One vector is turned by the same rotation once a tick. Each row is the vector after some number of ticks, and that number follows the row.
The counts run from 0 to 585.
-18.3 -15.1 -4.5 9.1 -10.4 -8.0 21.7 9.2 32.9 -53.8 8.1 -2.1 13.0 -10.4 -12.9 10.5 8.4 -4.0 -26.2 19.9 -1.1 21.8 20.0 -0.8 9.1 16.0 -6.6 -25.9 9.6 12.1 -5.1 -6.9 13.4 0.1 19.1 15.2 -17.0 13.3 8.2 12.8 -16.9 -13.7 -1.3 6.7 18.8 5.5 -2.9 -13.9 20.1 -3.4 -11.6 2.5 -11.5 -5.2 17.5 8.7 -9.8 34.7 -12.0 25.1 -12.6 -21.3 13.5 -15.3 39.1 7.9 13.4 -18.3 -0.2 15.6 2.4 -20.0 -9.4 -14.8 -25.2 2.8 -8.7 -13.8 -> 203
12.2 -6.5 -41.7 -10.0 -7.3 -0.5 0.0 -18.3 -5.7 6.1 -7.6 11.3 -13.4 0.0 -46.7 -13.9 11.0 -9.2 -0.9 13.2 -5.4 -12.2 13.9 -5.1 -8.4 6.0 9.0 -3.8 -28.9 -3.1 28.1 -19.4 4.3 1.7 18.6 -34.0 -9.1 -3.6 -6.6 20.2 9.4 -0.9 -1.4 -9.8 30.4 -2.3 3.4 -4.0 6.9 27.1 -16.7 -5.2 -4.7 -2.5 -5.7 -18.5 -13.4 -4.7 -3.7 -0.3 23.6 26.7 28.2 -16.2 -14.1 -20.1 -32.2 0.7 -24.9 -5.2 -0.7 19.7 -18.6 -8.2 8.8 -1.8 19.4 10.1 -> 580
-6.2 6.7 -19.3 -9.5 -18.0 16.4 -3.2 19.2 -7.7 -5.7 3.0 3.7 1.5 -16.1 -20.2 -14.0 5.7 -29.6 3.9 -1.8 -8.4 -4.4 15.7 6.9 12.1 3.6 7.5 -1.9 -21.3 14.1 32.1 10.0 5.6 0.2 -19.7 1.3 0.9 13.6 -27.8 -17.5 9.9 -27.1 -15.5 5.4 -6.9 14.8 9.6 0.9 -21.5 23.9 10.4 -3.8 -24.6 18.7 1.2 3.7 15.5 -6.7 3.8 3.7 -9.9 11.5 26.9 29.3 5.9 -6.1 -47.4 -1.7 19.7 -0.9 -14.4 -6.8 7.1 -6.9 5.4 -21.7 18.6 35.0 -> 411
5.7 -6.1 5.0 -0.9 20.9 -13.4 18.9 -2.9 14.5 -33.0 -2.4 13.1 1.5 6.9 16.0 13.2 4.3 -7.0 -26.5 11.6 3.1 22.1 8.5 -5.6 -7.6 -6.8 7.4 -16.7 11.8 3.0 -19.8 -14.2 0.3 13.0 11.4 11.3 -17.4 -13.5 11.8 8.5 -12.5 23.1 -1.2 -2.2 25.1 -16.7 -14.2 -0.7 32.5 -11.2 -27.9 -7.7 1.5 -11.4 9.3 -2.9 -13.6 34.6 1.0 15.2 11.0 -14.7 -11.8 -32.4 12.4 11.8 38.5 -9.0 -20.4 12.6 1.1 1.3 -12.5 2.1 -12.2 22.8 1.3 -30.0 -> 64
-6.2 9.4 1.4 -19.6 7.8 -18.6 15.9 9.9 5.4 -15.2 15.4 -7.1 -9.2 17.9 14.2 8.4 18.1 -0.5 -1.4 1.6 16.9 -2.2 -21.4 3.8 -9.8 2.7 -29.0 4.9 -19.4 -13.5 -13.5 -11.8 -10.3 -6.8 -6.4 1.8 34.6 1.7 3.1 11.4 16.3 12.7 -7.3 -11.2 24.2 -14.5 -3.5 11.6 1.7 -8.1 -20.8 -15.0 -10.0 -17.2 -7.7 7.3 25.8 -24.4 -9.9 -25.3 7.8 2.6 -5.7 17.5 -33.4 0.2 -8.5 3.9 0.7 -2.9 -42.7 -16.0 -8.5 -9.6 3.7 -31.1 -6.0 18.0 -> 466
-29.8 4.6 3.9 -11.0 -25.2 8.2 0.7 20.2 26.6 -3.0 34.1 21.3 4.9 -2.2 -15.9 -6.9 -15.7 -16.5 13.0 6.7 -3.5 -22.9 -16.5 -23.1 -5.9 21.0 -7.6 0.1 7.3 -4.3 14.8 8.9 12.8 -5.3 7.3 -7.8 11.6 -8.3 10.0 -8.7 15.5 -4.8 -13.6 20.9 19.2 -2.4 15.7 -4.5 -17.1 10.8 -13.8 6.8 11.8 27.1 -4.7 20.9 16.4 0.4 24.1 5.7 18.4 -3.2 -6.3 2.4 -3.2 -19.7 -23.2 -11.1 1.4 4.5 -4.2 14.6 23.4 -25.6 -10.2 -23.0 5.5 25.8 -> 12
47.7 8.4 -9.0 -2.6 25.9 -10.1 10.1 2.6 -3.0 -14.7 2.7 5.8 -0.8 2.5 9.0 -9.2 -11.8 -4.1 -12.7 30.0 6.3 38.6 2.5 6.0 -23.0 -10.7 -2.0 -1.6 -20.2 -5.3 -9.4 -14.6 -7.7 15.3 4.1 6.4 -9.5 -22.4 -1.0 -0.5 15.9 28.6 0.1 -7.0 21.7 -19.5 -6.8 1.3 14.3 -17.4 -14.5 1.9 0.8 -7.3 0.1 -4.0 -39.1 10.7 7.3 5.5 20.7 -3.9 -13.1 -27.1 -12.6 -7.0 14.1 5.7 -6.1 -15.4 -9.1 27.1 -11.1 -9.5 -18.5 3.9 11.7 -30.3 -> 27
-8.7 9.1 0.1 -5.6 8.1 -5.9 13.9 1.5 34.8 -39.7 20.2 15.2 12.0 -3.1 28.4 6.7 8.5 -11.9 -17.3 23.7 8.8 18.8 -2.8 6.7 6.3 5.0 -19.5 -2.9 10.4 6.7 -20.3 -4.9 16.7 -0.7 -5.8 34.3 -11.9 14.9 3.3 18.4 -20.7 -11.0 -8.3 0.4 3.0 11.7 -11.7 -1.3 14.0 -1.8 -1.6 -14.8 1.9 -13.1 7.4 21.3 -6.3 49.9 -22.8 30.6 -2.9 -16.6 10.2 -18.7 31.6 -0.2 11.9 -1.8 4.0 23.2 -6.0 -16.0 -10.8 1.9 -31.9 2.1 -9.5 8.6 -> 528
9.9 -5.8 -4.0 -8.0 7.6 -8.2 7.9 9.7 4.3 -33.1 11.8 -1.7 10.4 5.7 -22.0 -9.3 0.5 14.7 -13.3 33.6 16.6 15.6 10.0 -1.6 -19.4 -5.6 1.0 -28.5 -7.1 -2.0 7.5 -23.0 -8.5 -4.7 43.4 -3.2 5.7 11.2 35.9 -8.3 7.8 25.8 -3.2 15.1 39.0 -18.6 -1.6 -9.5 11.6 -7.0 -37.1 6.1 3.5 2.7 23.9 -9.6 -13.3 -13.4 21.7 -4.4 12.7 -14.3 0.1 -11.5 -18.6 -16.6 16.5 -12.8 -19.4 -1.0 -11.7 7.9 -1.9 -14.1 -31.4 -11.6 6.8 -19.3 -> 267
-36.3 -15.1 12.2 9.3 -43.1 5.9 8.6 25.0 9.9 -3.8 -2.7 -0.9 8.5 4.8 -35.4 -11.7 -23.2 -11.5 9.1 16.6 -4.9 18.3 27.2 -19.2 2.0 25.4 7.3 -8.5 8.7 18.1 -4.9 -12.3 0.2 -15.5 29.3 -0.5 3.2 -10.9 23.9 -9.6 -14.1 -9.2 -8.3 17.6 17.0 9.3 20.1 -16.3 -22.1 9.0 -9.6 2.5 4.1 28.2 9.0 6.2 -11.5 2.8 21.7 14.1 4.3 -21.8 11.9 -7.2 15.2 -15.2 -13.9 -17.8 10.1 20.0 3.1 6.2 18.8 -15.3 -13.8 1.0 3.8 14.0 -> 407
-25.3 3.0 -0.9 -4.1 7.0 -17.3 9.4 7.4 11.3 -43.2 14.4 17.6 7.1 -6.6 23.9 19.4 29.1 -12.4 -29.3 -7.8 -2.0 -11.3 -1.0 2.8 22.7 -8.5 -5.7 -20.7 4.8 -7.5 2.0 15.1 17.6 10.0 -16.9 21.3 -5.8 13.8 -9.4 -11.7 -6.5 6.1 -22.2 3.3 6.8 -2.6 -6.5 -1.8 17.2 -1.9 -20.9 -9.5 -14.5 -6.9 -2.3 9.8 34.7 27.6 13.6 -2.0 -6.2 -24.8 -12.5 5.7 29.6 28.6 -3.1 -8.7 -3.2 19.6 -9.2 -22.1 4.6 4.8 1.1 -1.0 11.5 9.6 -> 134
10.3 -0.8 -25.3 -18.4 -4.9 7.9 -6.7 -23.1 27.1 -0.2 25.5 27.5 2.5 2.6 4.2 -6.8 -12.6 -14.1 1.5 22.1 -7.5 -18.5 -11.4 -2.5 -19.4 8.7 -2.6 11.9 4.9 -1.9 2.3 -20.8 14.6 -13.9 15.7 -5.5 0.7 -3.2 -5.1 33.0 -8.2 -10.8 -3.4 -2.8 8.4 17.8 1.0 -4.4 3.0 36.5 9.5 -4.9 13.2 4.2 -8.1 9.1 -16.2 27.6 -16.4 32.0 24.0 31.0 36.3 -25.3 -2.3 -38.2 -10.2 -3.7 -12.7 6.4 3.1 19.1 -1.6 -0.6 -16.4 4.1 0.9 7.2 -> 186
-5.8 19.5 -22.7 -22.7 -23.5 14.7 -4.6 -7.2 20.8 16.1 29.4 19.8 6.2 -6.9 -4.1 -23.3 -5.9 -18.9 5.8 28.5 -10.7 -13.6 -6.7 -3.4 -10.4 11.4 -3.6 4.9 6.7 1.6 16.3 -9.7 11.3 -7.9 -0.7 4.4 1.0 -0.3 -6.0 0.6 0.2 -16.0 -19.4 12.6 10.6 15.0 3.6 -2.3 -20.4 23.2 11.5 -8.1 6.1 5.2 -8.7 9.9 -8.7 19.5 -9.6 28.1 29.5 13.7 27.3 -13.2 9.4 -45.5 -27.1 0.2 4.0 2.8 -2.9 18.2 11.2 -6.7 -26.6 -6.9 13.4 28.9 -> 85
19.3 23.8 -2.8 -19.2 3.6 8.1 -10.0 5.5 25.5 -23.5 38.1 32.9 12.1 -8.1 39.1 -1.5 -6.0 -9.3 -8.3 29.2 -5.2 15.5 -16.1 1.6 -16.4 1.6 -3.5 -2.4 -6.6 -6.7 -12.8 16.2 28.4 11.9 -15.7 37.8 -13.8 -0.1 -22.4 -12.1 11.4 -8.0 -2.3 -2.3 8.8 8.0 -8.4 4.2 -8.3 5.8 18.9 -2.9 13.8 -4.3 -0.3 18.8 -9.3 37.4 4.9 31.0 2.8 4.5 0.9 -13.5 8.8 -1.2 -3.8 11.6 10.8 7.4 -5.0 11.0 16.3 -6.3 -15.6 -12.4 0.7 -5.8 -> 455
-0.3 -5.4 -5.6 20.8 -13.2 20.7 -6.3 11.1 -4.9 16.9 -35.9 -14.9 9.0 -8.6 -24.6 -9.3 -24.8 -38.9 19.6 17.2 -6.5 39.6 23.1 -11.2 -0.1 9.4 4.0 -4.1 -3.6 14.9 5.0 -2.6 -16.6 15.1 4.9 -23.9 2.5 -27.6 -14.2 -11.9 -11.1 -3.7 -16.2 14.8 0.8 -1.2 15.7 -14.2 -28.0 -2.5 19.2 -3.4 -28.4 17.7 10.6 -9.2 -38.9 4.5 -3.6 4.7 0.6 -20.6 -11.3 -11.5 9.2 -17.6 -18.8 -2.6 27.8 -5.0 -8.0 14.7 -1.6 -20.5 -14.8 1.7 -0.8 5.6 -> 379
-17.2 -1.4 14.5 2.3 -7.9 -10.8 21.9 21.5 -10.4 -12.7 -20.2 6.5 -2.6 6.7 3.2 -6.5 29.4 1.0 10.7 -3.1 7.1 25.5 18.0 11.6 13.6 7.9 -18.3 -0.2 -27.6 2.7 -7.0 8.4 0.9 -7.4 3.8 7.1 14.3 3.7 -15.9 0.6 12.0 -13.4 -6.4 -31.3 20.2 11.3 18.8 8.4 -2.1 6.2 -11.1 -7.5 -15.1 -5.6 -15.0 2.6 26.1 -21.1 -1.2 -26.8 -17.3 -15.6 19.7 19.2 -14.2 29.3 -31.6 12.0 14.4 15.2 -28.6 -34.3 -12.2 7.0 17.4 -11.9 20.9 20.8 -> 70
38.7 1.7 -20.4 16.9 17.8 16.1 -7.3 -11.8 -9.7 10.6 -32.6 -14.8 19.0 4.8 6.9 5.9 -4.5 -10.5 4.9 -2.6 -10.6 19.5 14.2 13.8 0.2 -18.1 14.8 -26.6 -4.3 13.4 -14.3 -16.9 -13.0 24.5 -2.9 -6.0 7.6 16.0 -12.1 -16.9 -8.3 2.2 2.0 8.4 -15.4 11.9 -21.8 10.4 -2.5 4.7 20.9 3.2 -16.9 -2.8 25.8 -36.2 -41.6 -5.9 0.1 5.1 -6.0 13.7 -7.0 -23.1 8.1 6.6 15.6 13.3 18.9 4.8 -0.4 3.9 -18.0 -6.2 1.6 27.2 24.8 -35.2 -> 91
-2.1 -20.8 -6.3 9.5 -21.3 16.5 -9.0 12.3 17.1 -18.3 -11.8 -2.2 17.1 7.6 -30.2 2.0 -36.1 4.9 26.8 2.2 1.5 -1.9 21.7 -9.3 -16.1 14.6 14.8 -16.0 -6.8 8.1 -0.8 -20.8 2.6 -9.6 41.9 -14.7 2.4 1.8 5.5 17.6 6.7 -20.3 20.7 -1.5 3.8 11.0 0.5 -3.6 -11.2 34.2 15.3 27.9 11.3 24.2 19.9 -9.3 -19.1 -0.2 -1.5 18.1 -29.9 17.8 15.2 1.5 3.7 -6.0 -17.2 0.8 1.1 15.8 16.8 8.2 14.8 -18.0 1.1 0.9 3.7 -19.5 -> 46
-6.3 -16.9 -8.9 8.8 14.1 -19.4 21.4 -3.7 0.3 -28.4 -18.4 -16.9 -13.9 2.0 -10.1 7.1 19.2 -16.7 -21.6 14.3 13.0 19.1 27.6 2.9 -0.5 9.3 -0.3 -8.8 -1.1 4.8 1.6 -18.9 -13.1 6.5 14.9 -15.9 -3.6 -6.1 10.2 15.3 -16.8 22.3 -9.7 -12.1 33.2 -20.1 -5.4 -16.3 25.3 -15.1 -36.2 -13.7 -31.7 -8.6 -4.9 0.0 0.7 9.2 -7.2 -8.1 11.2 -22.3 -8.8 -8.5 -0.4 -2.9 12.9 -21.6 -19.4 -0.6 -14.0 -14.2 -30.3 -10.3 -5.0 8.4 -3.2 3.1 -> 137
-33.7 -4.7 8.4 5.3 -26.6 2.6 -5.1 21.6 3.3 -0.6 -4.6 -1.2 10.5 19.9 -12.7 20.5 -8.8 -25.9 32.9 -27.7 -16.6 -32.6 -10.3 -22.2 2.1 3.5 6.1 -6.5 1.8 -10.9 -9.6 10.4 12.5 -4.4 0.2 -12.1 21.7 -0.8 -14.1 -7.5 9.4 -16.2 -0.6 9.3 4.4 1.3 -11.5 4.2 -23.2 9.2 10.7 20.9 0.3 28.8 -1.5 2.0 31.9 -8.3 10.7 -4.7 -8.5 16.1 -17.7 28.1 -0.8 28.9 -22.2 9.8 6.1 21.1 -2.8 -1.0 25.0 -23.5 43.6 -1.2 13.6 16.1 -> 78
0.0 15.2 -24.0 -3.7 -2.5 7.3 -7.6 -25.1 19.5 24.8 0.7 0.4 9.4 7.2 -6.9 10.9 0.7 -27.5 8.3 14.8 -8.1 -16.5 -1.4 -9.7 -0.7 5.6 0.0 -6.5 29.4 14.7 -5.8 -22.1 -6.5 1.2 -2.3 -20.0 -3.7 -1.4 -1.1 8.7 -25.9 -2.4 -18.2 31.0 -2.4 5.0 -21.5 -5.2 -0.9 13.3 -3.3 -10.7 -5.0 2.4 5.0 -6.2 -16.1 16.4 -12.6 27.3 41.1 13.8 2.2 -39.3 14.2 -44.4 8.8 -21.4 2.9 12.4 3.8 17.4 -7.7 -6.6 -21.3 19.4 0.9 6.1 -> 121
5.2 22.2 12.6 -10.8 1.2 9.1 -6.6 15.9 5.7 -14.8 3.5 13.3 32.4 -3.2 46.0 19.1 -8.2 -8.6 -9.6 -17.1 1.0 -5.2 -4.4 12.2 9.2 -23.1 8.7 -24.7 -8.5 -7.8 -24.3 -3.4 13.2 6.4 -17.4 20.6 10.1 3.5 -10.9 -22.1 -3.1 12.9 -13.0 9.6 -18.0 25.2 -17.6 8.5 -18.5 8.9 6.3 -6.2 -0.1 13.9 18.8 -11.9 2.6 11.7 30.0 13.0 -2.7 -4.4 -11.1 1.3 15.2 22.4 5.9 19.1 37.6 33.4 -4.7 -1.5 15.3 12.6 -1.5 -3.0 11.9 -12.3 -> 558
15.1 3.1 -12.2 2.0 17.6 -18.3 14.4 -22.5 9.0 2.0 -26.6 -13.2 4.6 27.0 10.7 14.0 5.2 4.4 8.6 3.1 3.5 6.0 4.0 7.4 -8.5 0.7 -11.1 -10.2 14.1 3.5 -41.4 -38.4 -13.7 3.0 16.1 -3.9 3.4 5.3 2.1 42.8 -16.7 7.1 -4.3 -16.1 8.6 6.1 -27.8 9.5 20.6 2.4 -13.7 -7.8 -3.5 -15.8 2.7 -19.1 -14.9 6.1 -27.2 10.8 10.5 11.2 17.5 -35.9 -3.0 -11.1 27.3 -1.8 -11.5 23.9 -13.5 -6.0 -26.8 7.7 1.1 26.6 -8.2 -18.8 -> 360
0.1 -21.1 -23.3 0.8 -0.5 1.1 -3.6 -8.5 1.6 -23.6 -18.0 -3.5 -4.4 6.0 -29.3 21.7 -9.0 -0.4 -2.5 -11.3 -8.5 -35.7 17.3 -5.2 -14.7 -6.9 27.4 -17.8 -16.6 -9.6 17.5 -30.1 5.6 0.8 28.4 -37.7 -1.3 -4.3 3.1 27.3 -2.1 6.2 13.8 -3.3 18.8 -0.5 -11.7 -14.4 8.8 26.9 -13.7 11.6 -4.1 8.0 4.9 -15.7 4.7 4.6 -8.2 6.7 -5.3 33.8 18.0 2.8 3.2 3.1 -6.5 -6.7 -19.7 13.6 12.2 -2.0 -9.5 -9.6 26.9 11.7 16.0 -7.5 -> 543
-26.8 -6.7 -6.3 7.1 -7.1 -0.5 2.3 12.7 1.3 -18.3 -21.7 -5.6 7.4 16.4 3.5 20.9 20.1 -8.7 21.6 -26.5 -6.7 -5.4 3.0 -0.1 18.1 -3.2 -14.1 -16.3 -3.5 -1.5 -17.3 2.6 -10.4 -3.1 4.2 0.7 30.0 30.9 -17.3 5.6 4.4 -23.1 8.0 -11.8 -7.4 6.1 -9.1 22.2 -9.9 3.3 5.8 10.0 -14.8 0.3 3.9 -16.3 29.5 -30.6 -6.1 -12.6 -29.5 4.8 4.5 22.8 -0.2 29.8 -10.9 11.8 16.0 13.9 -15.4 -29.7 -3.6 -12.9 33.1 2.7 1.2 11.3 -> 5
27.0 -8.8 -25.6 4.2 2.0 10.2 -6.8 8.9 -12.9 -19.1 -23.0 -24.8 -13.8 -15.2 -13.6 -5.6 4.2 -23.0 -12.2 4.9 2.8 10.2 19.9 10.6 -12.6 -0.6 18.4 -8.5 -41.7 -8.6 29.0 -5.2 -9.4 5.0 -8.4 -33.0 3.5 -11.3 -18.2 1.5 15.0 7.0 -5.2 -6.0 5.4 -15.0 9.8 -19.0 -1.2 -0.6 4.9 -18.0 -43.3 3.9 5.5 -15.1 -11.5 -18.3 -17.6 -24.4 0.7 -4.1 5.0 31.9 -26.8 -4.4 -30.1 1.5 13.2 -16.6 -12.8 2.8 -24.9 -9.6 12.1 -23.5 1.9 12.6 -> 311
-1.3 -13.5 -2.0 -4.7 -11.8 6.3 11.4 25.5 -25.5 -31.5 -17.3 -10.5 6.6 -9.2 -33.7 -19.9 -4.3 10.6 -17.6 -5.2 1.5 1.3 35.1 17.7 0.5 -12.6 25.7 -20.6 -46.2 1.6 26.8 -24.6 -6.5 -11.3 24.1 -14.0 8.9 -7.5 14.3 -10.2 8.7 16.3 -3.2 2.2 17.3 2.9 11.2 -19.3 -3.1 27.6 -30.7 -6.1 -16.7 15.7 17.0 -12.4 0.8 -20.4 25.0 -17.9 -17.4 -10.8 17.1 19.8 -13.6 6.8 -26.0 -5.5 0.3 9.1 -3.8 -16.4 -7.5 -1.3 -3.9 -14.1 22.3 5.0 -> 339
7.0 -10.7 -8.3 -7.6 15.1 -15.5 25.8 3.7 22.2 -52.1 8.9 16.8 -8.2 -5.3 6.7 -4.2 17.6 11.6 -27.8 33.9 11.5 35.2 16.9 6.7 -3.1 17.2 -14.0 -5.6 -15.8 1.4 -4.7 -9.1 12.1 6.2 15.6 18.8 -19.8 3.8 8.8 24.2 -4.3 -4.5 4.4 -16.1 36.1 -3.0 2.0 -3.3 31.6 3.3 -14.2 1.5 2.3 -17.6 5.6 14.6 -11.4 26.6 -22.2 13.0 -11.5 -13.4 30.0 -17.8 13.9 3.6 14.0 -8.9 -10.8 3.6 -5.4 -9.4 -22.8 -3.6 -20.5 -0.6 -1.2 -13.6 -> 101
1.8 -0.3 -14.3 8.8 10.5 -4.9 12.8 -9.8 20.4 -20.4 3.0 -13.6 9.6 19.5 -14.4 17.0 5.6 7.9 2.4 15.6 9.3 4.1 -5.4 -17.3 -8.8 0.6 -5.5 -28.7 14.6 6.4 -32.1 -18.3 -12.9 -1.2 32.1 0.7 15.1 24.0 25.9 7.2 -5.4 7.1 7.9 17.4 15.7 -9.3 -26.2 14.1 15.5 -13.6 -22.4 10.6 6.2 -6.2 17.0 -24.6 -12.6 -15.2 -5.4 7.1 1.4 8.2 -6.5 -24.7 -2.8 -6.2 36.0 -5.9 -8.6 1.3 -10.2 -2.8 -5.9 -25.4 -6.6 8.1 -8.6 -29.6 -> 332
-4.0 -2.4 -0.3 -9.5 -7.7 -19.2 34.3 7.3 15.8 -13.5 5.2 15.0 -4.3 5.3 -0.6 -16.7 20.8 4.9 5.8 31.5 6.1 43.6 11.4 3.1 0.0 22.0 -25.3 2.2 -3.0 8.5 -20.2 -9.8 3.7 -6.9 19.6 29.7 -11.8 5.6 5.2 27.2 -4.9 -19.6 -1.6 -28.5 30.9 7.3 13.5 7.2 3.9 6.6 -18.5 -9.6 13.8 -20.5 -17.7 16.4 -12.9 12.8 -15.6 16.7 -2.6 -8.1 28.2 -26.0 14.7 -9.0 0.7 0.7 -11.9 17.8 -26.3 -5.3 -12.7 -5.4 -19.4 0.7 4.8 0.8 -> 0
44.4 11.2 -28.9 -15.1 4.8 10.4 -7.2 -21.7 11.6 16.8 -3.7 -4.6 10.4 5.3 -0.2 -13.8 0.4 -4.5 1.1 30.2 -0.2 19.2 -4.7 13.8 -18.4 -10.4 -8.8 -11.9 -12.0 17.8 0.8 -28.4 -11.8 2.9 5.6 -2.7 1.0 20.0 2.9 19.9 -1.2 -0.6 3.8 0.5 1.1 11.9 -9.6 12.7 1.8 10.4 0.7 -6.2 3.4 -5.4 13.9 -21.6 -42.1 -7.5 -18.0 17.0 22.5 16.1 31.0 -31.4 -6.2 -40.8 12.1 5.8 -2.5 -6.9 -12.1 29.0 -16.5 -0.3 -27.5 0.6 5.2 -13.9 -> 157
